rotation steps, each row followed by its count of steps:
The counts run from 0 to 196.
[-13  12 -11  32  25   2  27  51 -14 -12 -24  25  14 -31  22  -2 -11   9
  -1  16   7  42  14  33  -2  56 -41  22  -1  15  21 -34  12  22  29  -1]	139
[-15  28 -22  39 -19  14  81  60  16   9 -34  16  -2  18  15   3  -1 -31
 -21  16  -2 -29  -8  -9   7 -17 -40   4   4  -3   8  -7  12 -18  15  -9]	164
[-36   8 -13  77   8  26  -4  14 -37  10 -19 -10  10   1 -13 -25  34  16
  15  17 -26   7 -38  52 -24  -5 -28   5 -11  11  -4  29   9  18  28  -8]	174
[ 18  30 -17  28  22 -20  32  46  10  24   0  11 -11 -17  32  45  21 -13
  -3 -19 -38  45 -11   1  25  22 -32  26  15 -15   2 -58  -5   0  14 -15]	190
[  6  11 -10  23 -13 -54   7  11 -13  25  17 -58  -6 -17   4 -11 -32 -25
  41 -10   5 -12  21  19 -10  22 -29  15  48  27  18  24  40  -8  -8  17]	33
[  7   2 -20   0 -27 -24  24  49 -15  23  -4 -26 -13  17 -28  11  25  -2
  45 -34 -22  18 -12   0  13  -3 -35  21   6  36   8 -53  12 -32 -26 -31]	128
[ 17  -1  -3   6 -44 -14  29  49 -24  20 -13 -15 -12  24 -22  15   9 -21
  28 -35 -17  15   5  12  26  11 -39  28  27  31  17 -48   9 -24 -35 -27]	129
[-27  17 -44  31  18 -15  32  46  28 -30 -37   0  32 -28  11   0  -4 -15
  -1  -5  11  33  19  20  -2  26 -19  22 -37  23  -2 -14  38   6  31   8]	137
[  7  28 -13  47 -50 -50  23  20 -41  11 -11 -26  14   0 -18  27  38  14
  16 -11  33  -9 -16 -17 -16 -19 -26  12  28   7 -12  12  23 -10 -36 -11]	97
[-13  14 -22  39   2  -1  33  75  -8  10 -23  27  21   6   7  14  22  11
  -5 -11 -48   7 -12   9   3 -16 -46  23   2   7  21 -34 -13 -26  -4 -38]	77
[-10   6  -7  43   1  25  23  10 -21 -11 -35 -17  10 -16  23  -8  10  18
  31  26  10  35 -21  61 -49  14 -26   8 -11  15  -8  -2  40  27  22 -16]	88
[-29  21 -22  41 -19  16  71  51  16  23 -32   1  -3  27  20  -1  -7 -32
 -20  25  13 -25   8 -13   0   0 -27  15  11   5   2 -25  27 -17  17   8]	165
[ -9  27   5  32  34  24  23  33 -44  37   4  37  -8  -9  25 -15  -7  18
  -3   3   3  21  15  40 -10  33 -44   7  29  -9  17 -15 -14   5  38 -14]	141
[  8  -7  19 -24 -28  17  30  68 -35  11  -2 -36  -4  -1 -34  18  17 -18
 -13 -30 -24 -10  33  21  14  -8 -46   2  16  16  26 -20   6  -9   1 -34]	15
[-14   8 -15  47 -13  29  33  46 -15  41 -39  25  14  42  -3 -13   2   0
 -13   6 -18 -16  16  17  -2  -6 -30  37  27  24  29 -42  -2 -24  -9 -17]	79
[-21   9  -2  51   0  -3  11  35  13  29   2   9  29   6  22  24  23 -35
 -17 -30 -28  29  16  27   9  15  14  25   5 -25 -40 -56  27  -9  21  -8]	105
[ 12  42 -18  31  12  33  23  54 -13   6 -36  -5 -33   6 -15 -11 -10  -8
 -26  -4 -18 -16   5  37   5  24 -40   4   1  26  16  50  -8  10  35   6]	112
[  2 -16 -12  36 -19   4  49   2   8  30  17 -30  -1  27  -2  16  55 -39
  29 -18  -4  53  -2  47   1 -17  20  21 -30   4 -18 -31  16  -1  -2 -13]	155
[ -8  34   1  29 -40  15  30  21   3  29 -20  -3  14  12  -8  17   7 -45
 -44 -51  21  -7  44   4  11 -19  -9   2  17 -23 -22  18  39   8  12 -12]	133
[-10   0  24  39 -33 -10   0   9 -32  -4   4 -56  10 -31   3  17  24 -28
  10   7  -3   4 -20  36 -11   1 -40 -11  36 -25 -13  30  48  42  15 -14]	36
[ 19  30  17 -11 -23 -10   9  48 -50  22   2 -51 -60 -10 -19  12   6   4
  19 -15  11 -14 -14  10 -21  25 -25 -17  21   6 -28   1  42  -6  21 -12]	64
[ 12  25 -11  10  22   5  37   1 -33  49  45 -22 -66   3 -12 -12  24  -2
  37 -16  20  35   0  37  -2  19 -14  -5  -5  15  15   6 -14   2  33   2]	92
[ 21  44 -37  17  41  -1  14  28   8  -9 -31   9   4 -42  13  15  -3  11
  -2 -31 -10  50  18  31   0  22 -50  27  -5   9  37   8  -3  24  23 -16]	24
[  2  27 -31   8  26 -10  36  27  24  11   0 -33 -18 -23  -7  40  37 -25
  -5 -19   0  49   9 -13  26  14 -24  28 -19  -2  32 -43  21  20  26   1]	188
[-16  34 -23  52  22  -3  33  15 -22  58  29   2 -12  13   5 -35   4   5
  16 -13 -14 -21  20  27 -35 -26 -11  -1  11  10   7  38 -20 -34  26   0]	144
[  5  35 -44  22  28 -10   8  10  16   0 -35  -6  31 -22   2  13   6   9
 -14 -39  31  49  53  16 -21  17   0  38 -26  16  12 -12  31   6  15   2]	22
[-30  13 -10  23  19 -19  11  14   5  41   7 -10  17 -10  23 -15 -37 -18
  -6  -6  32   0  62   4 -17  43 -11  27  34   2  13 -33  47  -6  25  18]	168
[  5  -1  33 -16 -12  13   7  20 -38  12   4 -75 -14 -26 -10  25  28  -4
  10   2  -5   2  10  28 -38  -7 -37  -3  23 -12   3  -6  48  21  16 -34]	151
[-16  30 -13  50  12  -2  -2  -3 -29  39  13 -42 -21 -13 -17  24  73   7
   9 -10 -16  25 -39  -3  -7 -16  -6   3  -6 -17 -16   0  16  20  24  -8]	124
[-20  13  -5  65  20 -11  -4  13 -20  -1  10  -1  33 -37  21 -14   6 -13
  15  -5 -38  19   0  67 -18  -1 -39   4  14 -10   6  41   8  18  30 -11]	172
[-31  16 -19  85  -7 -31   2  10 -28  30  38 -16   5   1 -17  -7  56 -17
  21  -8 -13  15 -27  19  10  -8  -9   8  -1   7 -23  26  -7   3  10  16]	9
[ -2  16 -17  41  -9   9  28  19  17  22 -25 -12  40  15   8  18  24 -16
 -31 -31  31  30  58  28 -25  -6  35  33 -14   2 -23 -19  36   1   6  14]	20
[-23  -8   6   6  -8  14  41  46  10  21  11 -46  -6  -6 -13  26  34 -61
 -21  -8 -19   8  28  -2  34   0 -35   8   8  -9  23 -38  33  18  27 -11]	102
[-19   5  13   5   8  -3  39  -1 -31  23  21 -22  -7 -33  25 -20 -15  -5
  35  14  47  27  17  26 -24  28 -44  -2  33  -6  25 -30  42  18  30 -11]	4
[ -3   5   1  42 -24  20  40  33  16  27 -19  -9  32  25  13  25  33 -32
 -33 -21  16   9  47  33 -17 -11  33  24 -10  -8 -30 -17  32  -1   5   1]	19
[ 31  62 -22   4 -13 -14   4  28 -21   6 -26  11  -8 -21 -22  36  14  10
  -3 -71  16  31  10 -11  24   6 -46  18   9   6   5   3   9   1   1 -29]	160
[ -9   8 -34  20  22   7  47  56  35   7 -34 -36   5  -5   1  13   8 -21
 -27  25   2 -13  40  -2  -8  13 -17  33  -9  21  39 -21  27   1  18  26]	51
